In the data rows, 500 means zero.
Here are some points:
500 498 502 542 566 483 496 483 427 446 529 481 492 525 559 755 600 566 643 499 409
407 540 559 609 651 654 608 534 550 587 481 533 532 572 542 464 573 489 398 475 473
604 504 368 325 357 346 410 495 418 459 561 553 575 494 368 427 264 272 541 519 557
415 460 459 561 547 572 633 415 412 449 412 585 555 514 623 660 666 599 587 587 559
434 491 436 564 486 483 469 328 395 407 391 547 434 451 562 633 660 597 583 560 510
516 511 374 260 278 393 483 465 540 406 447 565 497 469 478 246 268 362 460 630 653
462 561 522 532 495 423 391 300 371 469 434 482 462 473 474 539 708 588 463 517 507
566 477 438 451 510 478 502 542 580 612 693 554 507 454 443 603 438 426 591 597 500
601 474 575 445 263 416 401 505 545 455 451 515 560 584 452 273 289 415 448 444 581
623 528 414 348 446 389 524 534 449 413 552 567 587 484 392 441 216 272 564 547 508
455 432 671 605 530 547 415 456 527 493 357 289 368 469 513 589 704 739 521 363 453
466 576 554 487 499 455 398 404 447 335 351 412 350 369 603 509 604 609 478 470 532
617 534 572 403 341 510 499 615 575 527 450 523 647 666 469 328 310 450 391 397 447
463 408 682 580 575 625 599 618 642 590 452 415 471 547 536 500 544 668 509 413 476
602 479 526 317 234 370 399 533 600 555 544 569 604 595 411 180 206 371 362 420 592
461 527 553 458 602 657 683 649 650 492 474 568 547 530 648 436 473 504 468 494 450
490 566 590 606 564 482 395 342 447 505 438 436 426 431 513 525 690 570 446 456 453
311 413 455 537 525 594 586 461 347 430 389 587 530 594 673 646 618 576 568 564 456
384 439 510 605 580 597 584 431 452 463 446 526 421 421 564 721 704 640 594 566 440
499 477 473 515 535 359 364 380 338 401 483 380 330 341 459 705 623 528 647 536 434
542 564 590 571 564 439 440 375 429 484 430 415 447 451 479 463 671 597 457 461 468
432 508 490 415 410 340 353 384 410 542 511 535 524 481 443 385 617 538 496 591 623
413 521 624 655 713 745 692 604 599 434 444 492 485 527 732 598 626 618 478 498 431
531 443 421 435 528 388 341 406 420 484 570 470 430 425 513 761 671 618 619 542 450
Then 12 other points, each followed by its number:
475 431 619 556 470 422 339 379 511 502 417 402 456 521 569 571 667 698 502 419 510 0
503 482 365 295 326 411 453 452 552 434 439 519 518 417 515 219 248 387 439 609 614 1
512 498 519 551 625 449 446 448 448 450 542 381 348 361 503 740 634 610 635 493 436 2
642 611 665 518 498 622 579 657 609 522 443 474 597 651 549 335 338 495 397 352 406 3
460 444 727 633 535 536 383 424 526 598 471 328 355 476 558 617 675 755 526 376 488 4
407 498 437 464 490 495 539 505 492 573 503 561 555 569 420 308 507 409 403 504 583 5
593 474 497 342 264 386 415 559 608 610 560 545 613 600 392 199 166 389 371 412 546 6
509 509 491 519 540 344 330 348 424 497 517 421 381 363 444 761 660 606 626 500 444 7
421 455 655 634 588 653 542 558 568 520 422 466 551 678 625 579 623 631 487 363 423 8
460 504 666 603 452 446 271 381 509 496 417 360 347 421 517 554 657 741 501 402 517 9
488 473 698 618 523 581 509 512 509 499 433 438 521 637 657 581 617 697 518 431 456 10
493 495 548 528 552 568 534 537 539 439 422 496 381 399 580 460 519 549 464 548 502 11
Which of these numbered points is nearest to each point below, ignoring the 2 directions in which the first points spread most? Its number follows each.
601 573 667 574 568 724 690 682 595 511 406 451 617 688 553 352 327 453 409 378 386 > 3
454 514 595 597 606 551 479 471 504 407 374 427 371 398 609 570 660 656 472 498 463 > 11
518 485 370 242 301 376 478 512 537 426 475 555 521 426 503 224 268 366 475 590 653 > 1
466 457 420 533 559 442 425 463 427 506 586 491 483 473 498 783 654 570 613 466 457 > 7
412 515 551 590 687 641 661 605 594 588 518 547 549 562 513 441 611 513 447 543 569 > 5
561 526 460 404 302 373 450 526 462 436 477 576 465 558 435 367 242 359 360 580 549 > 11
501 473 658 529 400 469 449 522 491 512 463 446 559 656 613 536 578 660 527 449 500 > 10
486 543 517 633 565 566 499 425 413 446 394 497 391 428 539 637 672 579 530 524 480 > 11
497 476 734 716 645 725 683 691 682 617 486 465 529 586 599 492 537 640 478 385 442 > 7
391 392 634 549 456 431 336 369 478 508 422 369 445 492 594 591 638 690 513 410 487 > 0
538 488 608 492 406 508 461 527 540 523 452 471 544 640 640 549 578 678 527 432 462 > 10
511 401 518 412 315 438 410 528 638 637 593 547 537 508 403 325 334 520 445 438 657 > 6
565 561 379 307 334 396 522 497 513 553 555 708 698 584 391 109 221 243 309 513 599 > 5
440 431 629 571 482 459 354 398 472 501 439 352 414 548 552 610 614 676 462 385 477 > 0
503 440 359 271 316 416 471 491 551 440 464 562 529 456 450 220 257 366 433 608 668 > 1
509 498 429 518 584 455 515 527 486 482 544 385 402 353 427 639 505 495 648 536 491 > 2
412 520 507 555 585 610 623 518 483 565 460 538 572 534 509 411 563 459 374 453 490 > 5
556 475 557 363 293 404 426 501 484 520 451 508 583 602 446 302 277 445 447 430 591 > 10
365 441 455 483 436 439 403 328 398 348 397 416 424 429 668 564 611 566 493 492 549 > 1
447 453 607 504 410 455 339 441 483 543 454 406 437 497 579 609 670 789 580 454 485 > 0
424 458 452 535 521 521 492 439 403 479 430 600 490 497 594 719 700 649 574 592 483 > 8
600 510 479 330 231 394 426 585 595 592 530 564 630 636 350 177 158 328 328 436 547 > 6
594 481 563 400 373 516 495 552 545 489 407 438 548 597 463 250 301 462 435 449 546 > 10
632 508 367 373 432 377 494 552 503 503 594 482 500 420 316 422 258 308 558 543 537 > 2
501 469 413 534 585 485 466 535 474 465 493 405 385 350 425 606 503 481 619 517 473 > 2
606 565 364 298 325 410 519 494 531 582 582 708 698 556 358 143 251 248 334 531 604 > 5
547 531 667 609 562 684 639 672 625 557 438 420 535 613 488 385 411 501 408 394 437 > 3
391 478 492 525 588 599 566 579 551 462 459 502 438 435 629 438 503 469 427 453 414 > 11
473 465 598 544 442 487 314 347 424 436 323 254 313 453 503 555 671 720 560 413 442 > 9
532 569 577 582 571 462 457 356 362 470 449 452 413 463 467 531 716 595 459 487 492 > 3
541 512 403 381 329 423 483 499 496 535 519 528 550 528 378 188 394 334 396 605 674 > 5
556 472 558 404 316 423 451 581 597 634 568 499 504 530 451 328 381 533 483 509 611 > 6
491 512 641 569 395 424 299 370 435 489 383 354 386 501 536 586 651 750 504 407 519 > 9
578 545 435 308 311 397 528 474 501 571 564 665 699 620 386 111 242 247 312 504 582 > 5
473 534 545 599 536 449 384 312 383 505 469 456 398 483 489 538 703 630 478 480 585 > 6
